In the rows, zero is written as 128.
One turn moves every row onto another: examples first, then more rows asked:
k_395: [155 132 110  98 144 111 115  95 126 114 105 125 120 111 107 125]
k_567: [126 157 138 126 147  94 116 113 113 102 147 154 162  91 145 108]
k_172: [130 117 123 108 108 141 151 140 111 128 156 132 143 153 155 126]
k_108: [109 138 110 130 123  90 118 151  91 100 158 133 158 102 137 108]
k_246: [168 135 105  84 141 121 128  96 127 115 111 127 135 115 122 126]
k_857: [133 137 105 122 118 115 135 156  96 112 165 131 175 110 156 114]
k_122: [110 113 131 140 115 133 130 140 118 131 145 127 113 150 133 129]
k_52: [ 88 111 114 150 139 112 120 127 102 115 153 107 130 130 126 121]
k_928: [168 132 107 104 144 131 124  97 132 124 108 124 122 120 121 126]
k_712: [123 115 127 129 111 143 142 141 118 135 150 126 126 152 145 131]
k_39: [121 113 104 126 129 141 150 132 105 123 167 107 161 139 157 125]
k_40: [162 132 110 105 144 126 119  96 132 124 107 121 121 116 111 130]
k_42: [171 132 105  91 140 128 128  98 131 121 110 125 131 116 123 130]
k_634: [162 133 109 108 147 128 117  95 131 122 105 124 117 119 114 125]
k_735: [121 155 143 142 150  96 108 113 116 107 144 150 150  93 137 113]
k_993: [169 135 105  86 144 123 128  95 124 117 110 129 133 117 124 121]
k_250: [104 136 116 147 126  93 110 152  98 106 153 129 145 103 130 112]
k_270: [ 97 118 128  96 116  92 132 135  94 102 148 143 130 140 130 111]
k_452: [122 132 114 167 123 124 117 154 111 127 157 119 143 111 138 124]
k_36: [101 110 112 155 136 131 129 131 110 125 157 103 132 134 135 127]
k_323: [117 115 102 107 130 126 149 130  95 112 167 113 168 134 157 118]
k_90: [155 134 110  97 149 112 115  94 123 113 105 128 118 113 110 119]
k_603: [163 134 105  82 142 113 123  96 122 111 109 128 132 112 117 123]
k_640: [133 134 110 156 120 133 129 157 112 130 160 119 155 115 149 125]
k_478: [ 91 118 132 117 119  96 123 135 101 109 143 138 116 140 123 115]
k_31: [121 139 106 120 120  98 127 152  91 103 162 134 170 104 149 110]
k_802: [ 83 114 113 132 139  98 121 127  93 104 156 114 137 125 127 114]
k_347: [170 131 108  99 142 131 125  97 133 124 108 122 126 117 118 132]
k_899: [136 157 134 116 144 104 126 114 112 107 151 153 174  96 156 110]
k_348: [153 154 135 137 141 132 130 118 128 126 153 144 170 103 162 121]
k_511: [138 135 106 140 117 129 135 156 106 124 165 124 169 114 157 121]
k_354: [123 153 144 158 150 108 106 114 126 117 142 144 143  96 136 118]
k_175: [ 95 115 134 135 120 114 122 137 111 122 143 131 108 144 123 123]
k_365: [145 154 138 154 144 135 123 118 132 130 148 139 156 103 155 125]
k_363: [105 116 104 102 131 106 141 128  87 101 164 118 164 128 150 112]
k_231: [157 132 110 104 145 120 117  96 131 118 104 123 118 113 108 127]
k_232: [158 131 110 105 148 118 115  94 129 117 106 126 115 118 111 121]
k_991: [108 133 116 163 125 106 109 153 105 118 153 123 139 107 131 119]
k_113: [156 134 108  88 144 110 118  95 124 112 107 127 124 111 112 123]
k_439: [111 119 123  85 113 104 143 136  95 105 153 143 144 142 145 113]
k_548: [ 90 116 110 112 137  94 130 127  88  96 159 118 151 125 136 109]
k_864: [148 158 132 122 142 120 131 115 119 115 154 150 177 100 163 116]
k_854: [124 119 122  91 110 123 152 139 102 116 156 138 149 148 154 118]
k_318: [172 133 104  94 144 131 127  96 129 121 111 126 129 121 125 124]
k_687: [115 111 109 146 131 143 140 133 111 127 161 103 145 138 148 130]
k_164: [158 134 107  89 146 110 120  93 121 109 107 131 125 115 114 117]
k_19: [164 135 105  84 145 116 125  94 122 111 109 131 131 117 121 117]
k_577: [133 153 142 162 147 125 113 116 130 127 145 139 145 101 144 124]

k_802 turns into k_52
k_478 turns into k_175
And these:
k_395 turns into k_231
k_354 turns into k_577
k_991 turns into k_452
k_318 turns into k_993

One turn moves every row onto another: examples first, then more rows asked:
k_69: [121 107 144 121 110 140 114 132  94 143 148  99 148 127 122 128  74 143
 137 168 124 116 112  89 126 101 105 117 140]
k_786: [135 147 143 127 122 138  98 133  78 124 122 143 129  85 137 105 118 151
 121 131 114 143  93 123 101 103  99 110 139]
k_781: [138  99 121 130 170 169 118 152 110 128 137  79 112 106 109 136 116 134
 110 128 136 113 159  98  95  90  99  75 127]
k_353: [139 150 130 121 128 144 107 116 103 130 144 142 132 102 149 107 101 152
 133 140 130 143  78 126  95 101 103 116 141]
k_870: [121 138 135 114 125 148  92 149 154 128 169 123 126 114  93 148 133 156
 135 101 135 131 135 106  79 111  88  76 138]
k_754: [132 148 146 112 141 153  92 144 155 134 170 123 112 121  97 138 110 155
 113  99 143 139 134 100  75 122  90  80 130]
k_499: [140 121 135 127 141 156 110 136 104 129 125 148 127  80 124 121  96 162
 106 135 111 135  78 122  97  93 103  99 150]
k_520: [135 147 150 121 131 142  98 134 147 156 159 122 127 122  95 139 126 167
 143  91 124 139 140 116  72 113  98  74 148]
k_947: [112 148 172 128 115 174 103 144  84 131 156 125 137 116 140  83  93 144
 154 142 123 152 143  81 116  84  70 103 151]
k_954: [108 157 153 145 126 169  96 124  86 105 153 140 131 124 128  88  96 151
 155 131 134 155 148  88  88  86  74  80 155]
k_190: [107 143 122 127 155 169 122 137 120 165 174 142 135 134 149 125 120 139
 111  95 109 129 180  94  75  98  97 110 146]
k_746: [120  85 122 126 172 159 133 141 111 124 145  97 117  96 112 135 129 162
 138 134 138 113 162 105  95 108 101  82 140]
k_897: [114 136 117 125 153 172 118 141 108 159 170 138 123 138 140 111 100 149
  90 107 107 124 182  90  64  93 100  98 131]
k_903: [121 102 155 127 125 148 114 133  94 146 132 100 147 143 140 140  63 149
 125 139 114 129 150  82 118 118  99 128 146]
k_729: [129  99 122 132 167 186 119 155 109 139 135  90 113  98 113 137 135 152
 123 130 130 100 166 102  99  96 106  92 142]
k_957: [103 106 135 119 130 149 100 142  89 141 131 114 141 139 130 129  73 154
 137 155 118 130 117 103 128 113  93 138 137]
k_514: [125 153 157 144 110 172 107 121  66 136 160 128 117 119 150  83  93 150
 151 148 130 127 149  94 111  97  87  98 152]
k_866: [101 130 125 148 149 183 136 134 117 156 184 120 139 126 139 116 115 161
 102  99  99 124 168  97  78  86  98 110 150]

k_353 turns into k_514
k_786 turns into k_947
k_520 turns into k_866
And these:
k_954 turns into k_903
k_754 turns into k_897
k_190 turns into k_729

One turn moves every row onto another: examples first, then more rows asked:
k_713: [156  76 138 120 137 154 136 107 166 145 111 138 116 142 116 134 117 140
 119  91 115  76 131 116 116 192]
k_488: [124 122 131 172 134 128 127 113 132 124 112 141 109 158 116 144 117 131
 123 125 132 118 135 102 126 101]
k_994: [106  78 149 117 151 121 135 105 159 103 122 127 120 153  97 156 138 151
 108  87 112 122 177 112 132 150]
k_968: [155 100 130 109 121 176 111 112 125 120  99 157 134 156 102 128 125 133
 150 119 126  84 134  95 116 157]
k_652: [140 103 139  97 139 150 136 123 148 104 113 140 134 144  72 145 113 135
 114  81 111  63 138 108 132 185]
k_174: [126 101 154 103 156 130 139 106 135 119 115 161 126 140 111 115 143 155
 116  94  81  68 122 165 133 144]
k_414: [127 125 124 139 133 120 129 103 121 101 101 166  83 147 101 145 104 132
 118 112 125 105 138  93 141  98]
k_914: [147  81 143 137 147 107 100 115 106 101 112 142 113 129  83 135 117 135
 141  90  94 104 127 142 136 167]
k_273: [148  98 115 150 132  92 133 106 121 109 107 139 109 152 113 117 110 127
 136  79 113 130 151  96 127 109]
k_468: [106 114 143 133 131 127 121 105 127 119 118 151 114 150  78 135 119 140
 143  84 101 114 132  96 125 203]
k_651: [121 100 152 112 128 136 149 108 173  93 121 115 107 139  81 157  96 126
 113  93 115 103 130 150 119 120]
k_185: [103 100 158 118 140 118 159 104 121 119 139 130 105 144  84 130 118 131
 132 100  68 101 168 146 136 128]
k_62: [128  78 134  89 133 135 165 104 135 110 120 136 122 144 124 117 122 130
 120  79  88  72 141 164 130 138]
k_843: [136  83 134 129 146 123 134 116 204 100 115 143 109 141  75 135 120 139
 131 101 103 100 132 124 123 129]
k_408: [155 111 143 109 126 182 116 102 103 116 108 151 114 148 104 140 120 138
 145 114 125  91 130 109 121 170]
k_288: [120 104 152  99 140  94 125 112 123 133 103 133 115 129  96 107 112 140
 130 131  81 104 134 154 132 117]
k_160: [126 106 119 114  92 114 162 140 129 111  94 147 123 135  82 118  95 155
 112  75 114 112 159 113 130 149]
k_710: [126  82 141 110 160 118 128 125 111 117 113 145 130 161 115 140 112 115
 129 118  94  80 105  82 127 144]
k_72: [144 131 130 105 139 126 136 113 139 126 131 152 156 187 101 139 138 152
 109  89 107  87 133 128  98 127]
k_768: [133  99 160 112 114 122 122 120 146 109  64 161 154 151  93 118 108 102
 130  89 110  91 138 125 127 117]
k_831: [119 129 145 140 128 110 141  95 107 105 108 166 103 155  96 134 104 124
 115  72 117 113 144 105 130  94]
k_438: [114  94 128 122  90 142 120  80 145 151 108 151 113 135 123 126 109 128
 116  93  98 112 137  98 100 168]
k_970: [145 118 118 152 133 117 134 103 126  97 105 123  95 150 121 144 112 130
 129 106 117 123 163  93 137 114]
k_662: [129 129 137 151 138 110 151 110 149 141 109 143 120 144 104 120 123 143
 135  82 117 140 127 126 131 184]
k_953: [125 102 174 113 141 141 151 111 119 121  97 131 137 170 141 145 113 112
 118 106  90  88 131  85 125 137]
k_981: [141 112 147  96 127 173 133 117 156 138 101 137 137 126 101 130 102 121
  96 106 114  78 110 125 124 162]
k_688: [132  87 138 111 152 137 159 134 156 119 110 137 148 150 111  96 137 131
 135  98  84  87 129 155 138 139]
k_244: [137 120 141 113 121 128 110 118 124 142 116 136 102 155 110  98 126 143
 140  76 147 123 130 119  99 114]
k_480: [146 100 159 122 132 131 121 100 180 111  99 132  93 122 101 142 115 168
 103 111 100 103 128 147 117 128]
k_284: [110 128 113 122 100 118 130  87 143 149 125 169 131 123  99 131 115 134
  92  88 107 104 122 124 107 136]
k_625: [130 130 127 111 130 146 116 121 113 124 142 146  91 137  82 102 127 133
 134  68 123 127 135 112 115 113]
k_242: [110 117 142 105  92 143 126 137 125 122  82 134 140 140  84 115  91 129
 122 104 110 117 129 100 120 161]
k_787: [107  62 145 113 142 129 128 109 172 147 104 148 109 142 121 131 120 139
 104 118 131 131 130 128 124 127]
k_745: [138  83 151 121 148 148 138 115 107 121 115 145 106 141 131 139 118 131
 112 114  61  91 131  80 133 147]
k_368: [170 138 128 100 150 158 165 110 143 126 118 144 116 158 118 114 121 133
 119  88  84 131 132 129 128 142]
k_826: [136 122 142 173 134 121 123 113 110 135 111 146 113 142 113 116 116 140
 115 102 108 136 130 115 124  99]
k_717: [138 124 141 122 122 141 124 109 135 125 126 145  99 156 101 102 144 148
 137  56 121 118 168  97 106 118]
k_960: [106 104 143  83 149 137 125 118 145 101 105 140 115 117  83 135 116 136
  88 109 104 133 138 119 149 123]
k_593: [112  83 154 118 136 100 153  98 164 145 104 149 116 160 111 107 125 125
 148 110  86  98 161 132 124 117]
k_272: [158  83 116 101 135 133 156 133 119 130 124 170  93 172 103 122 105 165
 119  92 112  95 123 133 114 141]
k_32: [144 106 132 108 120 187 129  94 124 116 118 149 128 159 108 142 122 113
 149 103 124  90 140  99 113 160]
k_289: [132  83 157 154 113 164 138  85 139 135 119 153 112 132 116 137 117 103
 117  79  78 108 151 137 121 136]

k_244 turns into k_717
k_414 turns into k_488
And these:
k_688 turns into k_62
k_593 turns into k_185
k_662 turns into k_160
k_787 turns into k_994
k_273 turns into k_831
k_651 turns into k_480
k_32 turns into k_408
k_72 turns into k_368
k_242 turns into k_438
k_713 turns into k_652
k_953 turns into k_745
k_914 turns into k_768

One turn moves every row onto another: examples first, then more rows asked:
k_709: [ 86 132 143 117 118 132 138  92  84 118 110 101 154 116 119 141 142 138
 129 117 149  90 149 145 120 132 115 142 168 117 115 134 121 127]
k_555: [126 154 106 134 146 112 119 144 122 145 122 152 125  98 154 132 135 105
 121 119 135 143 150 110 146 128  90 141 143 124 138 119 123 159]
k_204: [126 112 132 108 129 122 119 128 105 122 144 108 113 129 142 128 119 148
 150 124 141 132 128 112  92 108 143 123 162 141 138 125 131  75]
k_582: [107 153 119 139 128 118 106 128 123 147 128 161 127 108 163 125 144 110
 119 117 136 141 145 108 162 149 115 145 127 124 146 121 123 145]
k_280: [125 103  93 141 132 111 143 103 128 115 143 115 163 169 131 145 146 161
 121 129 139 138 120 149 111 142 122 146 169 135 115 148 115 131]
k_121: [140 103 121 109 132 157 135 138 124 125 101 128 145 144 113 153 159 113
 128 116 147 128 100 126 116 155 154 122 109 142 109 152 111 126]
k_118: [127 155 106 133 148 110 118 144 123 145 121 151 125  99 156 135 133 107
 124 120 133 141 147 106 147 126  93 140 141 125 136 120 125 161]
k_147: [126 110 130 114 121 130 128 128 102 123 150 115 118 124 130 116 123 144
 138 119 153 138 139 129  91 117 136 125 171 132 147 123 124  72]
k_693: [139 120 161 141 144 111 122 135 109 127 109 139 115 148 126 127  84 132
 129 101 112  99 145 117  88 139 103 122 142 137 141 114 112 137]
k_492: [141 125 117 145 114 157 128  93 123 156 133 124 135 143 107 107 128 119
 121 126 108 127 121 163 108 126 136 103 124 108  98 128 105 135]
k_186: [131 102 131 104 120 158 131 131 110 111 108 120 140 144 114 149 159 101
 115 109 144 134 101 125 113 152 153 132 118 147 120 148 107 124]
k_838: [135 103 128 104 128 155 130 133 117 117 104 121 140 146 118 155 158 108
 125 113 142 129  96 120 115 149 156 128 111 148 112 151 111 125]
k_872: [124 155 108 131 143 112 118 142 118 141 123 150 123  98 155 131 134 102
 118 116 133 143 149 108 146 126  91 144 145 126 140 118 122 159]
k_357: [125 155 108 130 147 109 115 143 121 142 121 149 122 100 158 136 133 105
 124 119 130 141 145 103 147 123  94 142 141 129 136 119 125 160]
k_99: [132 125 127 138 104 157 123  86 109 143 138 116 129 143 110 104 127 109
 111 120 104 131 120 159 105 122 136 113 131 114 106 125 102 133]
k_472: [135 109 119 123 130 133 137 135 116 137 146 127 125 121 123 114 125 156
 144 124 161 136 144 140  93 125 132 115 166 120 143 126 125  73]
k_496: [125 104  92 139 136 108 141 104 131 117 140 113 162 171 136 150 144 165
 128 132 134 135 115 143 111 139 125 144 164 139 110 150 118 133]
k_180: [110 153 116 139 132 118 108 130 128 151 126 163 129 108 162 126 144 113
 123 119 138 139 146 110 163 150 114 142 124 122 144 122 124 146]
k_391: [120 103  98 138 126 111 141 100 121 108 146 112 161 170 133 144 145 156
 116 126 137 140 119 147 109 139 123 151 173 138 118 147 114 130]
k_794: [103 132 126 125 140 128 143 104 110 141  98 113 163 116 117 150 142 159
 152 130 151  80 146 146 124 136 116 124 151 110  98 142 128 132]
k_816: [143 120 157 144 149 110 124 137 115 132 106 141 117 148 126 129  84 137
 135 104 114  97 146 117  89 140 104 118 138 135 137 116 114 138]
k_298: [145 119 154 147 150 112 128 139 118 137 106 146 119 146 121 125  85 138
 133 104 119  98 150 124  89 144 102 116 138 130 139 116 112 137]
k_382: [111 153 116 138 134 116 106 130 129 152 125 163 129 109 164 130 143 115
 127 121 135 137 142 106 163 148 117 141 122 124 141 123 126 147]
k_312: [140 118 160 143 141 114 126 134 108 127 111 142 116 146 122 121  86 130
 124  99 117 101 150 124  88 143 101 123 145 133 145 113 109 136]
k_150: [134 101 126 110 120 162 137 134 114 116 109 127 143 141 107 144 162 103
 112 109 152 135 107 136 114 158 149 130 120 139 122 148 105 123]
k_623: [144 127 117 141 122 150 122  94 128 158 127 119 132 146 116 117 125 124
 135 132  99 121 111 150 108 120 142 100 115 115  88 132 111 138]
k_898: [108 154 119 135 133 115 104 129 126 148 126 159 127 111 167 130 142 112
 126 120 132 137 140 102 163 146 118 143 123 127 142 123 126 146]
k_798: [140 102 121 113 127 161 139 137 123 125 105 132 147 142 106 147 161 111
 120 113 154 132 107 136 115 160 150 123 115 136 116 151 107 124]
k_610: [143 118 155 147 144 115 130 138 114 133 110 146 119 145 118 121  87 135
 126 100 121 101 153 128  89 146 100 119 143 129 143 114 109 136]
k_722: [123 155 110 130 144 111 115 141 118 140 123 148 122 100 158 134 133 101
 120 117 130 143 147 104 146 123  93 145 144 129 139 118 124 159]
k_674: [141 111 113 123 142 126 133 139 127 145 138 127 125 125 129 125 123 166
 161 132 155 129 136 129  94 121 138 108 155 124 130 131 132  77]
k_776: [ 97 131 131 126 127 135 147 100  98 133 106 113 162 113 110 139 144 148
 134 122 158  88 154 156 122 141 111 131 164 106 110 138 121 128]
k_684: [137 127 126 133 118 146 114  89 118 147 128 109 126 149 124 121 123 117
 133 128  90 122 104 138 108 111 146 108 117 125  90 129 112 138]
k_466: [ 97 133 135 115 140 122 133 100 102 131  97 101 155 122 130 158 138 154
 156 129 139  77 136 129 124 125 123 130 148 123  94 141 132 132]
k_902: [135 113 122 113 141 120 123 135 120 136 137 115 118 130 141 133 119 161
 165 132 143 126 126 113  95 110 144 112 152 137 127 130 135  78]
k_817: [106 154 121 136 129 117 103 127 122 145 128 159 126 110 166 129 142 110
 122 117 133 140 141 103 162 147 117 145 125 127 145 121 124 145]
k_470: [122 104  97 135 134 106 136 102 126 110 140 108 159 173 140 153 143 161
 128 131 130 136 111 137 111 134 126 148 165 144 110 149 119 133]
k_24: [118 104 100 134 128 107 136  99 119 106 144 107 158 172 139 149 143 156
 120 127 131 138 113 139 109 135 125 152 170 144 116 148 117 131]
k_886: [129 127 133 132 107 151 114  84 107 138 135 106 123 148 121 114 124 107
 118 121  93 128 110 144 105 112 143 116 126 125 102 125 107 134]
k_43: [ 87 133 145 111 126 125 129  92  86 118 104  94 150 121 131 153 138 141
 142 121 138  83 138 128 121 122 122 141 159 128 106 136 128 129]

k_722 turns into k_872
k_798 turns into k_121
k_280 turns into k_496
And these:
k_610 turns into k_298
k_204 turns into k_147
k_898 turns into k_817
k_623 turns into k_684
k_709 turns into k_776

One turn moves every row onto another: examples first, then more rows asked:
k_584: [130 137  98 131 113  96 127 151 148 135 162 110 120 111 118 144]
k_517: [132 127 106 104 150 123 153 138 151 113 101 108  93 132 122 132]
k_319: [121 128 117 140 130 142 116  93 101 133 118  99 126 137 128 155]
k_616: [124 128 104 143 129 132 135 101 136 122 112 146 152 142 125 177]
k_900: [144 120 106 160 131 147 124 133 152 137 147 154 149 103 122 149]
k_686: [110  95 107 126 111 123 144 131 127 160  93 136 128 133 101 135]
k_690: [175 144 111 126 134 122 136 149 121 137 116 133 110 117 114 134]
k_102: [128 128 117 163 103 166 114 146 144 104 122 111 145 119 114 120]
k_912: [111 105 107 145 161 154 153 148 134 121 161 106 138 125 123 144]
k_888: [109 130 102 121 118 109 146 138 166  99 134 129 137 135 130 166]
k_563: [116 138 123 136 118 135 117 159 119 132 122 127 117 173  91 151]
k_249: [133 119 135 172 169 124 141 132 154 137 145 107 124 125 113 148]
k_995: [122 136 118 122 120 150 138 132 109  89 135 113 137 142 124 120]
k_573: [141 124  76 140 154 143 143 128 163 145 104 141 107 114 115 158]
k_462: [121 122  96 153 131 167  97 129 176 132 126 120 141 119 102 133]
k_641: [109 110  91 134 129 155 136 163 114 140 146 139 141 146 101 153]
k_374: [137 172 110 142 136 117 121 122 147 154 133 106 117 143  98 132]
k_285: [137 140 120 118 137 121 145 138 147 153 110 107 161 140  96 113]
k_617: [131 117 128 146 102 135 148 155 131 132 100 116 161 121 109 112]
k_639: [135 105 113 127 114 158 138 155 127 133  95 128 103 108 139 150]
k_229: [112 126 106 113 151 144 120 125 181 143 114  99 143 140 100 124]
k_376: [ 94 114 127 130 131 143 131 133 182 125 123  97 110 121 138 145]
k_3: [117 103 110 133 112 118 117 127 120 162 134  92 108 106 122 144]
k_509: [141 158  92 140 140 173 129 134 135 112 120 112 102 124 135 149]
k_793: [117 116 150 158 136 116 126 142 152 141 108 114 107 153 102 153]

k_995 turns into k_900
k_249 turns into k_793
k_888 turns into k_584
And these:
k_462 turns into k_229
k_517 turns into k_690

